In the rows, zero is written as 100.
Each row of M is roughly a mix of the hidden directions of one of a few groups.
M (83 x 12):
[[95,120,102,136,76,92,123,68,110,115,110,102],
[97,98,92,95,49,128,104,87,83,97,96,82],
[77,96,99,64,83,111,117,107,97,99,127,132],
[85,94,112,67,96,105,87,125,78,78,124,121],
[106,100,120,123,74,100,94,111,63,128,87,115],
[81,120,70,128,81,85,101,116,102,110,123,120],
[89,114,91,114,68,111,123,126,107,80,70,97],
[94,125,97,128,93,105,134,100,115,88,124,72],
[116,89,101,97,89,82,127,103,135,122,133,102],
[94,133,96,80,125,105,127,91,114,78,124,100],
[102,106,80,87,82,131,107,80,67,99,93,71],
[91,104,77,95,147,93,116,83,78,115,102,112],
[138,105,101,99,117,90,103,119,130,101,118,71],
[101,97,97,73,114,73,76,77,69,93,120,89],
[87,130,125,125,73,82,119,116,100,104,83,91],
[108,92,122,95,111,88,84,87,146,85,76,98],
[113,112,85,73,94,104,128,85,102,121,128,72],
[106,75,108,98,133,123,92,126,107,93,78,126],
[90,100,91,114,86,117,137,82,125,119,102,128],
[107,104,103,66,133,92,86,70,95,92,93,127],
[102,122,133,113,73,111,110,102,116,116,68,108],
[109,123,114,143,76,97,90,96,102,99,120,76],
[86,97,91,88,114,71,121,67,84,103,75,120],
[92,135,96,117,108,95,64,128,96,79,92,94],
[105,82,130,109,139,109,91,112,106,113,93,131],
[100,114,123,118,130,73,110,87,93,76,127,107],
[122,76,85,119,101,92,78,101,119,90,109,60],
[78,101,67,95,103,109,126,119,100,88,135,83],
[102,76,73,100,105,138,106,102,109,77,91,129],
[119,118,146,101,93,97,88,115,94,113,80,122],
[106,114,136,131,88,91,102,88,75,115,85,119],
[110,108,126,120,106,83,100,138,86,91,131,96],
[129,104,81,119,142,86,99,121,113,100,109,89],
[70,88,101,105,120,80,117,112,121,69,125,99],
[104,109,80,74,93,125,104,92,142,99,82,82],
[118,86,123,130,91,86,78,75,105,108,70,98],
[105,87,81,65,96,122,81,132,98,78,108,87],
[101,111,107,100,102,84,117,117,118,126,59,75],
[140,93,105,88,98,105,64,120,117,105,91,80],
[104,94,122,81,48,114,104,94,113,99,106,83],
[104,82,103,72,142,86,99,89,104,129,85,106],
[95,123,115,101,80,86,122,109,121,138,97,78],
[123,115,77,117,93,119,83,116,89,83,93,63],
[104,83,88,143,86,111,80,117,91,81,77,110],
[125,96,125,113,123,75,76,70,107,87,92,102],
[97,108,131,56,125,88,109,85,112,109,108,95],
[93,83,102,89,126,93,102,66,86,104,113,139],
[76,111,83,94,94,123,95,80,56,95,81,98],
[96,103,139,87,93,96,92,127,101,110,77,133],
[95,107,109,142,77,122,106,100,102,80,117,125],
[91,80,136,65,113,102,107,73,97,102,84,110],
[105,108,83,96,109,78,128,101,120,127,138,104],
[117,139,95,92,83,129,117,122,97,113,111,84],
[91,121,107,117,85,75,127,70,108,130,100,95],
[103,123,98,128,107,86,70,137,115,83,100,100],
[109,101,98,122,99,107,80,125,86,59,74,87],
[89,124,105,71,137,78,111,92,105,117,120,103],
[102,110,115,114,81,108,82,94,94,97,155,100],
[84,119,90,97,73,75,108,100,73,70,80,88],
[123,124,139,135,102,84,101,97,87,98,109,98],
[113,95,94,74,100,107,80,130,62,118,107,116],
[103,127,93,79,149,85,105,98,98,109,113,88],
[100,100,78,66,118,105,96,120,68,101,128,112],
[106,87,85,144,83,88,98,126,120,100,109,120],
[101,117,118,143,89,90,99,70,96,106,126,104],
[106,112,130,108,133,72,101,97,91,77,124,114],
[87,79,108,78,119,112,107,101,96,100,110,150],
[103,81,88,106,101,136,87,107,95,66,116,128],
[102,111,123,145,95,87,112,66,108,95,92,92],
[112,91,133,100,121,114,72,131,108,112,121,101],
[135,66,90,135,99,101,105,117,119,96,98,99],
[126,107,86,78,103,112,82,112,57,119,111,106],
[119,82,95,117,72,109,78,89,109,120,67,82],
[112,82,110,78,127,108,62,123,89,90,115,96],
[89,123,54,115,102,95,114,101,84,117,123,103],
[110,109,118,90,108,86,91,129,112,126,84,62],
[113,122,99,79,135,96,104,87,121,73,122,91],
[92,138,106,80,125,74,98,109,116,110,125,97],
[130,87,92,102,81,130,98,98,90,87,86,62],
[90,90,132,87,126,89,86,119,77,90,95,130],
[87,104,130,85,90,101,98,108,97,115,68,139],
[60,104,121,119,103,84,131,93,105,87,102,121],
[128,89,101,92,62,117,113,99,114,102,111,67]]

One row of each group comes first, with its name. Which group is each row after those in?
[108,75,93,75,97,105,69,87,105,114,63,114] => F
[95,81,74,111,83,127,111,79,64,101,83,101] => N
[100,114,94,127,62,124,105,123,110,77,103,90] => E

[109,108,95,108,98,98,116,113,128,126,64,70] => E
[144,119,95,113,107,104,88,71,97,100,106,72] => F
[131,112,120,110,115,86,82,102,60,105,117,108] => F
[97,90,86,97,87,126,99,81,102,92,147,124] => E
[89,99,123,116,90,95,105,75,138,96,65,104] => F
[76,115,82,81,112,113,109,73,60,108,94,100] => N
[84,137,100,101,106,108,137,73,86,97,110,114] => F
[105,114,84,126,93,74,103,62,88,93,84,78] => E
[107,117,121,92,80,115,103,148,120,108,96,95] => F
